In the rows, zero is written as 128.
Families of rows that turns and mirrors carry onto each other, the same ones carrying the whole set onto itself: the rest of each named row's family, in list order:
4 families of 8 rows:
Zisez: [147 117 118 139 122 155 130 145 129 153 152 128 134 123 155 135 121 131
 127]
Nerin: [146 113 143 132 113 147 139 160 111 144 144 147 119 124 159 134 101 134
 141]
sorok: [161 109 120 133 147 131 132 142 107 134 143 139  94 127 128 100 122 129
  97]
muf: [165 128 102 134 135 124 123 143 117 143 153 138 104 126 143 122 131 144
 111]
Diviz: [115  91 140 134 131 148 131 139 133 110 125 103 114 132 135 152 118 124
 116]
dafi: [151 103 100 140 144 132 119 132 121 131 169 126  96 141 144 108 123 123
 116]
tofi: [115 151 117 125 135 104 101 122  85 117 113 146 135 145 147 110 129 129
 129]
voka: [119 104 141 137 114 157 119 119 138 119 131 112 114 141 157 150 102 115
 131]
Zodes: [ 84 110 107 123 121 104 121 134  95 115 112 145 126 170 114 122 110 116
 135]
vasos: [109 121 125 125  88  96 115 124 112 125 137 149 109 143 115 133  82 120
 151]
fozu: [123 120 117 128 159 108 127 131  97 114 136 124  94 147 176 128 119 145
 123]
rak: [ 99 118 105 123 129 111 104 131  97 104 134 119 126 160 116 119 118 110
 156]
semik: [107 111 153 126  98 124 131 117 120 127 130 143 122 116 108 119  93 131
  97]
fetav: [ 92 122 112 125 114  94 133 119 123 138 127 132 124 143 114 135  83 108
 140]
Kazu: [145 105  97 133 138 134 126 149 104 134 158 151 103 152 150 116 140 150
 106]
seb: [100 114 107 128 139 111 126 131  86 115 121 110 117 147  95 104 118 122
 131]
boz: [122 126 105 117 142 110 115 138  90 117 148 161 114 162 164 115 132 149
 113]
molel: [134 133 116 131 130 111 104 116  98 116 155 141  96 147 179 120 119 153
 129]
Mutu: [ 88 114 120 113  99 118 134 123 117 132 125 150 119 161 113 135  80 116
 131]
Zavuv: [119 103 128 150 112 151 129 122 142 140 120 113 126 121 142 149 116 129
 111]
bilup: [115 138 138 130 122 114 117 125  66 129 119 150 130 137 151  92 112 143
 129]
Somor: [153 102 128 154 100 160 122 141 114 150 144 140 114 125 145 119 110 125
 133]
Zona: [105 122 132 130 100 125 129 104 144 139 123 129 118 126 120 141  85 121
 108]
tazel: [136 132 103 135 151  92 110 129 105 121 139 144 112 136 167 120 134 143
 114]
Vilev: [ 99  93 129 131  97 142 140 116 135 136 122 140 109 148 119 139  92 123
 100]
zis: [105 131 112 119 125 109 106 132  75 111 114 159 122 166 132 109 127 137
 117]
Zavis: [111  89 126 136 112 165 140 130 138 138 136 130 120 145 153 144 109 131
 106]
Meva: [142 106 116 131 115 168 132 147 117 148 151 146 116 143 153 127 123 146
 112]
Dod: [ 89 118 125 118 109  94 139 131 110 124 143 127 112 140 130 141  83 137
 153]
ruvu: [105 134 103 132 121  98 114 130  93 126 104 133 128 148 106 121 116 113
 145]
Gutom: [118 123 123 143 119 111  92 118  78 113 126 147 129 139 138  91 134 134
 121]
peti: [108  94 139 140 107 118 116 105 138 119 130 135 111 131 112 125  94 106
 101]

The rest of the family of Gutom: dafi, voka, vasos, rak, molel, Somor, peti
The rest of the family of Nerin: sorok, Diviz, fozu, semik, seb, bilup, Dod
The rest of the family of ruvu: Zisez, muf, tofi, fetav, Zavuv, Zona, tazel

Families of rows that turns and mirrors carry onto each other, the same ones carrying the whole set onto itself: the rest of each named row's family, in list order:
4 families of 4 rows:
bape: [109 108  79 163 155 154  92 132 129 146 100 139 142  90 140 159 140 106
 124]
Sime: [124 142 122 187 136 127 132 117 116 107 125  98 124 143 142 132 168  97
 160]
futu: [134 137  67 144 121 122 123 125 129 141 105 139 143 122 147 120 122  78
 129]
muv: [113 107  95 134 121 143 121 113 139 142  98 131 126 127 140 135 107 118
 108]
Zad: [141 129 103 154 110 134 121 142 154 148 126 142 143 114 133 158 160  97
 168]
Nik: [109 111 102 134 115 152 123 149 150 140 107 124 140 126 108 153 135 109
 164]
Tifu: [101 115 125 151 151 153 126 129 130 102 110  98 124 139 112 145 147 124
 145]
tolus: [114 133 119 161 167 132 135 121 129 102 124 113 118 152 125 150 153 130
 139]
beve: [143 147  94 168 145 125 111 101 123 117  97 106 143 114 157 124 149  69
 123]
Vanid: [119 144  88 202 152 132 116 111 105 139 107 138 136 134 167 137 132 120
 127]
mefu: [132 138 100 168 100 127 130 138 135 146 123 123 140 131 138 140 155  84
 180]
Tavid: [127 126  90 193 123 146 100 121 126 162 106 148 147 102 164 147 137 111
 133]
nenik: [101 126  77 173 183 139 106 121 107 124 102 128 133 122 142 150 135 114
 118]
Sof: [112 111 100 128 150 145 121 146 150 125 117 130 131 124 106 166 147 117
 149]
pap: [120 117 122 159 145 143 110  89 134 119  91 100 127 118 149 140 136 106
 102]
Vivef: [144 149 122 188 126 122 136 116 131 127 131 124 131 142 152 142 169 110
 159]

The rest of the family of futu: muv, beve, pap
The rest of the family of Vanid: bape, Tavid, nenik

Families of rows that turns and mirrors carry onto each other, the same ones carrying the whole set onto itself: the rest of each named row's family, in list order:
4 families of 8 rows:
pufu: [106 136 136 133 149 123 107 150 118 125 147  93 116 153 142 123 124]
nolak: [113 120 127 156 139 145 130 157 141  99 169 145 103 133 136 131 107]
buz: [107 111 147 132 167  92 122 116 158 127 129  97 116 159 119 142 116]
Gokep: [115 138 139 123 156 133 107 145 129 120 151 108 102 148 151 131 131]
tobas: [110 117 146 124 115 111 128  95 133 123 114 140 146 167 145 152 124]
bak: [136 124 141 145 123 122 107 121 134  91 137 175 136 140 109 155  99]
Vobos: [ 89 110 150 130 143  94 132 106 155 126 131  98 118 169 123 143 125]
Bevas: [131 127 129 123 132 138 128 128 116 111 136 151 126 145 165 153 136]
geko: [ 84 111 142 166 142 108 131 148 169 108 148 104 113 138 110 141 112]
supu: [101 131 138 132 163 124 129 138 136 121 161 108  96 164 141 122 121]
sono: [128 104 145 124 126 100 131  90 145 119 111 139 133 158 135 159 131]
suvos: [109 118 132 150 132 141 122 162 141 100 165 141 100 119 118 135 105]
zamu: [133 121 133 145 108 134 118 134 133  95 141 171 137 128 116 143 106]
Numuz: [ 82 117 152 164 142 112 122 157 158 106 144 120 104 125 110 162 120]
pirib: [133 132 142 119 122 135 115 121 120 119 129 146 119 147 164 145 140]
tubu: [102 124 157 158 128  95 108 130 155 104 115 135 150 138  98 164 108]
lupu: [105 116 152 123 155 101 107 115 154 130 132  90 107 157 124 138 122]
Sul: [129  98 149 129 110 106 127  92 129 130 120 137 116 159 138 142 128]
zuro: [112 106 152 161 125  82 135 119 166 103 126 132 138 137 106 162 112]
fodel: [103 108 145 158 113  98 124 114 163 104 119 131 155 149 107 153 107]
lep: [131 120 134 148 110 114 129 126 133  89 136 165 151 131 131 165 112]
feka: [121 127 137 133 114 134 126 133 109 121 137 135 116 147 163 138 144]
ganer: [112 106 148 128 145  94 108 108 141 133 132  96 116 164 117 127 108]
lunir: [117 117 137 150 137 137 121 149 137  95 164 159  90 126 121 152 111]
katu: [ 88 109 149 161 134 108 123 152 167 113 141 113 115 124  98 144 108]
nipa: [123 107 154 120 122 103 115  91 145 128 110 129 125 158 137 152 130]
Vafu: [108 133 132 131 171 131 119 153 131 119 153 109 109 147 149 136 122]
Lokad: [111 111 150 155 108 101 119 123 159 106 116 141 150 133  97 151 108]
leni: [122 138 135 126 135 141 125 127 113 118 145 151 125 162 164 130 120]
suti: [101 111 144 162 160 101 128 153 161 108 157 116 107 129 114 145  96]
pizi: [120 125 127 150 142 134 123 161 128  93 166 148 121 124 139 148  97]
nefa: [132 116 129 149 111 134 123 123 134  95 139 172 146 144 132 143 100]

The rest of the family of fodel: nolak, buz, Bevas, geko, sono, Vafu, nefa
The rest of the family of ganer: pufu, bak, Numuz, tubu, Sul, feka, lunir
The rest of the family of suti: tobas, Vobos, supu, zuro, lep, leni, pizi

Families of rows that turns and mirrors carry onto each other, the same ones carrying the whole set onto itself: the rest of each named row's family, in list order:
8 families of 5 rows:
Sesun: [153 115 156 137 124 122 134 141 135 100 158 156 115 110 139  91 102 118
 109 138 132 146 137 186  96 135 142  79 141 114 134 132]
lal: [135 111 132 145 143 107 141 164 121 136 135 141 110 119  92 109 125 145
 110 100 160 130 114 177 148  77 120 107 138 132 133 164]
Kud: [134 115 140 151 130 115 122 157 112 138 145 136 108 111  88 105 126 153
 106 115 157 139 124 163 150  72 126  93 116 127 144 157]
Did: [138 129 144 133 167 116 109 143  96 139 149 103  97 152 147  70  75 157
 135 111 161 144 135 183 131 133 124  91 133 129 119 144]
Gase: [146 112 156 125 114 130 140 141 135 105 161 176 110 102 132 107  99 126
 123 140 142 133 135 184 110 133 137  80 120 126 140 143]
dut: [105 109 145 135 162  95 127 141 125  95 176 151  93 149 145 104 160 173
 116 104 134 164 131 166 128 121 162  89 125 149 141 164]
Tef: [129 113 134 151 144 113 130 162 118 142 137 155 122 109  99 114 134 146
 113 107 154 124 128 177 138  77 115  92 132 118 126 151]
Guli: [147 104 127 135 138 122 156 119 106 110 167 105 118 123 164 124 120 177
  93  72 139 112 135 152 133 122 143 104 109 137 144 147]
Bamub: [141 131 152 135 177 107 119 143 101 141 148  90  81 148 151  76  99 159
 126 125 159 147 145 185 124 130 121 103 141 129 125 144]
tiva: [107 113 146 134 162 106 119 132 121  85 181 146 107 153 130  86 144 182
 122 116 136 157 139 154 132 133 150  81 112 151 149 160]
gezo: [137 122 136 138 168 121 115 151 104 147 149  99  94 150 140  72  84 165
 128 133 156 145 134 184 123 134 123  86 139 146 117 146]
sodok: [137 104 141 143 149 109 123 163 116 144 139 143 106 116  97  89 130 158
 112 105 157 131 120 178 140  69 122 106 119 125 140 162]
zunon: [151 110 134 139 151 129 157 106 115 103 156 105 116 110 154 129 109 173
  94  69 146 120 137 155 138 126 138  98 118 143 134 135]
Pimig: [130 109 139 144 141 118 152 114 113  98 157 117 121 127 161 121 111 185
 103  71 134 110 132 173 136 137 127 113 105 145 137 137]
Fego: [129 108 137 151 149 121 132 160 121 143 132 150 111 110  91 103 132 161
 102 102 158 133 122 160 138  80 118  99 128 125 127 150]
Nasu: [ 96 102 150 137 160 110 118 146 115  87 178 142 113 151 130 102 152 179
 120 118 145 162 126 159 133 140 153  82 128 137 129 160]
Mese: [142 100 134 135 140 118 139 107 116 105 155 101 134 126 158 125 110 160
  99  74 128 108 131 163 123 138 136 103 109 132 127 137]
nom: [102 118 148 135 156 100 131 145 117  83 184 151 108 155 142  99 146 168
 129 111 142 164 131 145 134 124 158  91 135 135 133 164]
Rar: [ 98 122 154 135 138 113 132 141 126  86 185 142 104 152 144 100 151 166
 124 106 148 164 143 164 133 126 169  82 139 141 139 158]
supom: [118 117 137 147 139 105 141 161 123 143 134 140 109 120  99 105 122 160
 121 105 154 125 132 191 141  69 113  94 136 126 131 156]
Paken: [149 102 144 119 118 117 145 137 134 105 159 156 119  98 128  99  98 119
 113 135 127 131 137 191 108 125 150  72 140 130 150 140]
nisit: [143 104 143 120 143 127 146 110  98 104 155  97 127 127 149 128 113 175
  90  72 138 108 138 160 135 117 137  95 120 129 144 139]
geme: [134 123 140 145 155 108 113 138  96 139 146  91  94 149 147  67  76 159
 121 113 152 135 149 186 117 137 121  97 138 130 140 143]
demif: [133 135 139 129 161 110 107 133  99 151 142 101  92 146 143  81  91 161
 135 123 161 149 135 190 117 123 115  95 141 140 132 148]
zera: [151 113 136 142 153 125 151 107 107 106 150 110 123 120 160 121 113 170
 101  70 140 110 139 162 131 137 129 118 123 141 133 130]
pez: [136 141 146 121 155 129 114 128 101 145 143  96  93 147 143  75  84 161
 130 115 162 136 144 177 126 130 129 109 134 131 127 146]
lali: [106 105 149 136 155  98 129 148 121  77 176 142 106 154 143  94 151 169
 126 128 147 162 144 160 129 132 157  81 117 136 144 160]
Tesi: [145 108 132 131 143 117 152 123 114  98 158 108 121 122 154 132 106 176
 101  57 142 111 131 161 121 137 131 103 119 142 139 145]
sufos: [101 117 148 143 169 100 122 142 117  92 183 143 113 145 132  97 145 172
 117 106 138 159 135 145 133 131 165  81 121 148 128 166]
dedek: [128 127 136 141 156 113 109 134  93 137 146  97  89 154 141  84  75 170
 127 130 154 148 128 189 122 135 119  90 147 132 131 143]
fivi: [133 113 137 155 143 106 133 155 117 129 130 145 110 110  95 116 121 145
 101 108 155 135 120 160 142  67 130  97 128 130 133 158]
Gakor: [145  97 152 128 117 132 146 141 125  94 164 159 114 105 136  94  97 139
 105 131 124 143 141 189 105 126 143  77 154 128 156 132]
gebik: [152 111 159 131 124 120 137 131 135 101 166 167 105 105 142 110 106 120
 121 133 142 148 138 190 102 137 145  73 140 138 146 138]
gegu: [147 109 154 123 124 117 135 122 136 101 165 160 106 101 136 106  83 128
 115 132 135 142 129 187 105 125 146  66 149 134 147 132]
Saf: [149  97 152 124 124 127 135 142 136  95 165 159 110 106 145 105  92 139
 116 137 131 145 127 185  89 131 142  76 152 134 140 137]
rokiz: [135 110 142 138 164 121 123 143 102 142 152  97  88 146 139  73  81 164
 130 132 154 138 152 188 130 135 108  85 139 141 138 144]
Mak: [151 101 138 134 151 123 145 109 105  94 150  98 120 123 156 134 100 169
  93  69 145 114 128 171 127 124 136 104 124 134 136 143]
diteg: [ 95 116 142 142 148 106 117 141 115  90 180 141 120 151 149 106 158 172
 120 104 142 164 129 164 134 132 159  88 125 145 135 156]
vul: [149 110 147 121 115 118 138 150 137  97 152 163 117 103 139 100  90 128
 123 133 135 146 130 182 103 131 142  75 134 136 139 129]
rokot: [133 106 118 152 135 105 128 157 118 148 135 138 106 107 103 118 126 150
 112 102 145 133 119 180 137  77 121  98 119 132 130 162]

The rest of the family of zera: Tef, demif, gebik, diteg
The rest of the family of Saf: gezo, sufos, fivi, Mak
The rest of the family of Fego: zunon, Nasu, dedek, gegu
The rest of the family of Rar: Gase, Pimig, supom, pez
The rest of the family of nisit: Kud, tiva, Gakor, rokiz
The rest of the family of vul: lal, Did, nom, Tesi

